Each row has a name. After each piece below comes the name of the row it's from, unless a question asks for something else. Each question is about the rows just above it.

j_759: [129 129 129 130 128 128 129 129 129 130 129 128 129 128 130 128 128 128
 128 129 129 129 128 130 128 129 130 129 128 129 130 129 129 129 130 129
 129 129]
j_28: [129 129 128 130 129 128 129 129 129 129 128 130 129 128 129 128 129 129
 128 130 128 129 130 129 130 129 129 128 129 129 130 130 129 129 130 128
 128 128]
j_966: [130 129 129 130 129 129 128 128 129 128 129 129 129 130 128 129 130 128
 129 129 129 130 130 128 128 129 130 129 128 129 129 129 129 128 128 130
 128 130]
Which row holds these entries in another order? [130 130 129 129 129 128 130 129 129 129 128 129 130 129 129 130 129 128
 129 128 129 128 129 130 130 130 129 128 128 129 128 128 129 128 128 129
 129 129] | j_28
Which row holds these entries in another order? [128 128 128 128 128 128 128 128 128 128 128 129 129 129 129 129 129 129
 129 129 129 129 129 129 129 129 129 129 129 129 129 130 130 130 130 130
 130 130] | j_759
Put [128 129 129 128 130 129 128 129 129 129 129 128 130 129 128 129 128 129
 129 128 130 128 129 130 129 130 129 129 128 129 129 130 130 129 129 130
 128 128] back in order: which row is it? | j_28
Put [128 128 128 128 128 128 128 128 128 128 128 129 129 129 129 129 129 129
 129 129 129 129 129 129 129 129 129 129 129 129 130 130 130 130 130 130
 130 130] back in order: which row is it? | j_28

j_464: [210 211  65  95 229]
j_636: [ 51  43 213 158  52]
j_201: [214 144  49  38 151]
j_603: [211 212  56  68 195]
j_966: [195 114  66  45 149]
j_403: [188 117  63  33 145]
j_24: [186 170  66  41 174]
j_759: [198 221 216 206 201]
j_269: [206 221 197 201 216]
j_28: [205 147  66  49 156]
j_940: [ 61 152 226  71 137]
j_933: [216 206 222 198 201]
The next 2 entries after [206 222]: | [198 201]
Put [201 216 198 221 206] back in order: which row is it? | j_759
The row with [216 206 222 198 201] is | j_933
Put [174  41  66 170 186] back in order: which row is it? | j_24
What are the next 2 entries after [114  66]? | [ 45 149]
Which row holds these entries in another order? [137  71 226 152  61] | j_940
Put [216 198 206 221 201] back in order: which row is it? | j_759

j_603: [130 120  50 125 132 131]
j_940: [125 148  60 128 109 128]
j_403: [127 108  52 128 140 127]
j_933: [127 109  63 127 142 128]
j_759: [130 132  48 126 122 129]
j_966: [119 128 133 128  43 128]
j_28: [131 146 182 129 113 130]
j_636: [129 123  36 130 125 126]
j_269: [128 133  44 128 119 128]
j_464: [125 151  60 130 106 126]
j_201: [127 122 202 126 137 131]
Which row holds these entries in another order? [ 44 128 128 119 133 128] | j_269
[ 60 106 125 126 130 151] is which row reordered? | j_464

j_636: [122 124  86 144 139 172 122 133 129]
j_269: [126 127 116 134 131 145 126 130 128]
j_24: [124 125  97 138 135 155 124 131 128]
j_403: [127 128 124 133 131 143 127 130 128]
j_940: [122 124  86 144 139 173 122 133 129]
j_603: [124 124 128 131  97 138 125 135 156]
j_201: [122 129 124 174  85 145 121 139 133]
j_759: [123 124  88 142 138 167 122 133 129]
j_933: [133 129 174 122  85 122 145 139 124]
j_464: [128 128 124 133 131 142 127 130 128]
j_966: [122 124  85 145 140 174 122 133 129]
j_28: [124 125  97 137 135 154 124 131 128]
Give the next 2 entries after [125  97 138 135 155]. | [124 131]
[122 140 129 133 145 122 124  85 174] is which row reordered? | j_966
Put [128 131 124 155 135 138  97 125 124] back in order: which row is it? | j_24
[128 128 143 133 127 124 130 131 127] is which row reordered? | j_403
Put [124 139 145 122  85 122 174 129 133] back in order: which row is it? | j_933

j_933: [131  97 172 143 148 148 220]
j_759: [124 189  87 164 188 137  72]
j_24: [148 195 106 149 159 141  61]
j_464: [ 61 141 195 159 148 150 106]
j_636: [119 185  89 172 189 139  98]
j_403: [172 189 118 139  89  98 185]
[150 106  61 159 195 141 148] is which row reordered? | j_464
[185 119 189  89  98 172 139] is which row reordered? | j_636
The next 2 entries after [139  89]: | [ 98 185]
Put [ 61 106 141 148 149 159 195] back in order: which row is it? | j_24

j_933: [129 124 220 141]
j_464: [221 124 140 130]
j_940: [141 130 221 125]
j_24: [221 124 130 141]
[221 124 140 130] | j_464
Which row holds these entries in another order? [130 221 124 140] | j_464
The row with [129 124 220 141] is | j_933
[124 221 140 130] is which row reordered? | j_464
[141 221 124 130] is which row reordered? | j_24
Put [124 141 221 130] back in order: which row is it? | j_24

j_28: [216 118  69 163  33 178 128 151  86 145]
j_603: [ 86 151 178 118  69 145 127 216  33 163]
j_759: [214 143 144 123  75  64  72 152  59  90]
j_966: [193 105 191 131  98  44 188  80 154 130]
j_940: [131 105 130  44 194  98 191 188 154  80]
Give the next 2 entries after [144 123  75]. | [64 72]
Which row holds these entries in another order? [130 193 105 191 131  98  44 188  80 154] | j_966
The next 2 entries after [ 69 145]: | [127 216]
Put [ 86 163 178  69 118 145 216 151 128  33] back in order: which row is it? | j_28

j_201: [174 158 182 166 163 145 174 161  91 168 120 135 198 141]
j_940: [164 152 171 140 147 146 168 172 108 156 140 121 160 127]
j_603: [126 132 117  93 115 147 131 167 179 111 190 120  62 117]
j_966: [152 145 163 188 165 127 147 106  88 168  79 156 226 161]
j_403: [226 145 106 168  79 165 161 156 148  88 163 188 152 127]
Put [108 121 127 140 140 146 147 152 156 160 164 168 171 172] back in order: which row is it? | j_940
Give the next 2 entries after [146 168 172 108 156 140]. | [121 160]
[165 161 168 106 127 188 226 156 145 152  79  88 163 147] is which row reordered? | j_966
The next 2 entries after [163 188 165]: | [127 147]
[141 198 135 120 168  91 161 174 145 163 166 182 158 174] is which row reordered? | j_201
Give the next 2 entries after [146 168 172 108 156]. | [140 121]

j_940: [159 155 140 115 134 104 111 143 143 166]
j_759: [133 140 115 155 166 111 143 159 143 104]
j_201: [150 118 131 163  91 129 124 152 142  97]
j_24: [ 86  92  36 153 136 146 165 132 149 124]
j_933: [ 86  92 124 136 165 153 132 149 147  36]
Put [124 149 132 165 146 136 153  36  92  86] back in order: which row is it? | j_24
Put [104 143 159 143 111 166 155 115 140 133] back in order: which row is it? | j_759
Give the next 2 entries after [ 86  92 124 136 165 153 132]. | [149 147]
Which row holds these entries in another order? [152 129  97 163 142  91 150 124 131 118] | j_201
Put [115 134 104 111 143 143 166 159 155 140] back in order: which row is it? | j_940

